Turns, then the turns between two rows, first turn first; the first pair answered:
nufu:
[ 17  -8   1  23  -9  -7  26  -5  21  10 -25  27  16 -34  -6   1   5 -26
  -7  18  12   0  -5 -21   0  20   0   0  26   1] |-> [  8  -7   3  28  -7  -6  30 -26  19  14 -25  18  11 -28  -2   6   5 -21
 -13  32   0   5   5 -13  10  23   3  12  28  -6]
[-11   0  10 -32 -37   6  12  34  27  24 -10  29 -10 -45 -25  12  32   8
 -24  16  20 -34 -32 -32 -15  40   0 -35 -18  26] |-> [-16   8   3 -16 -26   7  24  11  41  20 -26  14  -7 -52 -27  25  38  10
 -24  42   0 -39 -19 -45  -6  42 -13 -22  -3  21]
[ 23 -10  20  -6 -14   4   9  37 -17   5   7   7 -13 -11  -2 -18 -14 -10
 -11 -19   2  -6 -25  -8  -4 -23   8   1 -23   9] |-> [ 29  -7  18  -4 -13   8  14  39   3  -4  -2   8  -4 -22  -9 -17  -2 -11
  -8 -12   2 -17 -17 -26  -6 -24  -6   5 -16  10]
[ 10  -9   4  21  20  11   1 -51 -26  20  -5 -16 -38   8  11  24 -24  -6
   7  23 -25  -4  13  -7  36 -26 -33  18  21 -11] |-> [  3 -16   8   9  17  14  -9 -35 -52  29  18   0 -47  15  19  21 -34  -6
   3   1 -13   9   4   9  30 -24 -21   8   6 -11]
nume:
[  1 -12  -9 -23 -16  21  -1  33   4   8  24  34   1 -15  -2  12  -9  14
   5   7  -9 -24  -4 -14  -8  -4 -18   6 -19   7] |-> [  1  -8  -9 -19 -20  15   1  22   7  11  19  31   4 -18  -3  16   0  16
   4  17 -14 -23   0 -13  -3   0 -22  10 -23   9]
[ -3   3  16   6  11 -26   2 -26  -2   5  -3  -7 -43  40   3   1  19  -6
  10 -27  23  21  -2  29   8 -39   0   9  31 -17] |-> [  0   9   7   6   9 -18   6 -11  -8  -1  -4  -2 -44  37  -2  -3  27 -14
   4 -42  34  13 -16  25   8 -41   3   6  22 -13]
[ 12   9 -16  24 -13  26 -18  22 -32  10   7  12 -14   3   4   5  -9 -32
  -3  18 -10  10 -30  26  -1  -8  18 -20   7   6] |-> [ 25  10 -20  36 -11  24  -6  12 -25   8  14   6 -11  -3   2   5   3 -30
 -17  26  -9   3 -37  28   3  -6  12  -8  -2   2]
zomop:
[ 29   6 -22  18  -1  20  17   4  31 -22 -25  -4  33 -12 -11  11  16   2
  -1  11 -12 -27   1 -19 -20  32 -33  -7 -11  18] |-> [ 29  11 -18  36  -4   5  25  12  12 -28 -21  -9  31 -20  -5  12  27  -6
 -20  -3  11 -22 -20  -8  -3  34 -24  -3  -4  11]
[  5 -15  -9 -23  -7   4  -3  33  11   5  -3  20  -6  18 -14   4 -38   7
  41  -9  -1  -6  16   4 -12 -23  -3   0   2  22] |-> [ 13 -12  -9 -24  -5  -1  -1  29  24   2 -14  18   5   7 -24   3 -27  12
  35   3  -1 -16  16  -6  -6 -13 -14   3   3  28]
[ 38   6  -4  -9   2   3  -1  25  53 -25 -14  14  38 -20 -20  -4   8  14
  13  13 -22 -47   3 -33 -18 -16 -39   7  -6  25] |-> [ 39  18  -8   7  -4 -18  14  24  39 -30  -6   5  40 -29 -18   1  30   3
 -14   9  11 -54 -28 -28  -2 -14 -33   8  -3  19]
[ 19  13 -22   7  27  27   4   7  37 -11 -30   2   3   1  -6  -5  -7  -1
  18   2 -43 -26  34 -25  -5 -34 -21  18   1  17] |-> [ 26  17 -20  15  16  10  17   4  35 -17 -34  -9  16  -9  -8  -7   5  -7
   3   3 -25 -41   7 -27   8 -31 -23  16   8  13]

Between the rows of a pair lie 2 to 3 turns.
[-58  -5  -9  25  -1  14 -29 -41 -21  31  -6 -15  -7  12   4   9  23  25
  -4  -4 -16  19  32  13  15  -9  27  16  32  30] |-> [-58 -10  -4  12 -12  25 -43 -29 -29  33   6   3 -11  13   5   4  13  28
   0 -16  -9  28  30  21   3  -1  38   7  13  36] | zomop nufu
[ -4   1   9  15 -14 -35  19 -23  18  15 -55  15  12  -9 -48   8   3  13
  10  16 -10  -7  24 -24  19  -2 -33 -25  36 -15] |-> [-27 -21  25   3 -12 -18  -8 -26 -44  44  -5  28 -19  23 -13  16 -25  -3
  -7  -8  -8  42  12  22  13   0   9 -29   9 -15] | nufu nufu nufu
[  5  -1   9 -33 -13   9 -17  57 -47   8  30  33 -13  23   3 -12 -16  -5
  -5 -52  28  21 -26  25  -1  10  34 -15 -36  23] |-> [ 13 -14  17 -61 -18  25 -36  50  -2  12   7  46  -6  18 -19 -10 -31  23
  39 -32 -22   6  12  -5 -23  23   9 -17 -41  32] | zomop zomop
[ -5  15   5   4 -31 -29  14  31 -46 -28   1 -10 -20 -22   9 -12  13 -24
   5 -32  55  28 -33  11   2   6  24 -29  33   0] |-> [ -3  27 -10  23 -23 -37  31  15 -13 -41 -25 -24  -2 -35   2  -7  37 -17
  12  -9  41   6 -17 -19  10   2  -3 -15  61  -1] | nufu nufu
[-16  -4   7   1  12  10  -3 -24  -9   6  -3 -16 -31  21  10  11  -4  12
   7   7 -12  28  28  17  -6  17   7   6  32  -8] |-> [ -4   5   1   8   2  -7  12 -34  20  -5 -22 -14  -6  -4  -6  17  12  17
   0  20  -5   4  17  -5   9  29 -13   8  34  -8] | zomop zomop zomop
[ 18  25   0 -27  -6 -16  -4  30 -12 -24 -22  23  17   3 -26  -9  34  27
   9  47  -5 -33 -26 -17 -32  12   4  21 -21  27] |-> [ 11  28  -1 -17  -6 -22   1  39 -49 -23  -7  15   7   5 -15  -8  39  17
 -14  31  15 -19 -49   7 -20   4  24  17 -17  22] | zomop zomop
[ 12   8 -13 -16   6  24  -3  37  17 -13 -20  14  -5   3  -6 -16  -5   4
  30 -18 -11 -11   9 -27 -15 -26  -7  -8   5  16] |-> [ 15  18 -15   1   4   4  13  30  20 -22 -23   7   8 -14 -15 -13  15   0
  14 -12  17 -24 -15 -30   0 -21  -7 -12  11  15] | zomop zomop
[-18 -17   3  20   4 -13   9 -44 -12   8  20 -26   0   5  19   8   7   2
 -35  18   5   9 -18  39  30  14  11  32 -12  -6] |-> [-22 -25   3   4   7   6  -9 -40 -13  23  20 -20 -16  19  21   8 -15   5
  -5  16 -16  23  10  39  10   8  18  28 -18  -8] | zomop zomop
[ 53  17  35 -17 -38  -7 -11  18  -2   6 -19   8   5   7  -1 -37  -2 -44
 -17 -22 -10 -19  13 -12  11 -10  36  20 -83 -17] |-> [ 39   9  43  -5 -34 -16  -3 -24  24  18 -32 -16   5  13  -1 -19   0 -38
 -20  17 -37 -13  41 -19  18  -1  18  39 -75 -24] | nufu nume nufu
[ -4 -20  -9   8  12  22 -44  20 -37  10 -13   5 -13  35  28  20 -23 -13
   6 -29 -38  61  16  21 -19   0  32  34 -13  -7] |-> [ 30 -11 -14   9  -9  -9 -16  -3  49 -16 -58   1  47 -10  -9  23  16   9
   9  16 -40  -8   9 -37  -8  43 -24  43  -8   4] | zomop zomop zomop
[-23 -21   7  25  -7  53   1 -41 -15  69   3 -15 -25  38   3  24 -40 -31
  13  18 -46  61  47  39  -2  -9  36  23   6 -21] |-> [  8  -5   2  -3 -29  62  -9  37 -52  48  30  33 -17  27  -8  -2 -30 -48
  -9 -38  14  24 -23  50 -12 -14  56 -11 -37   2] | nufu nume
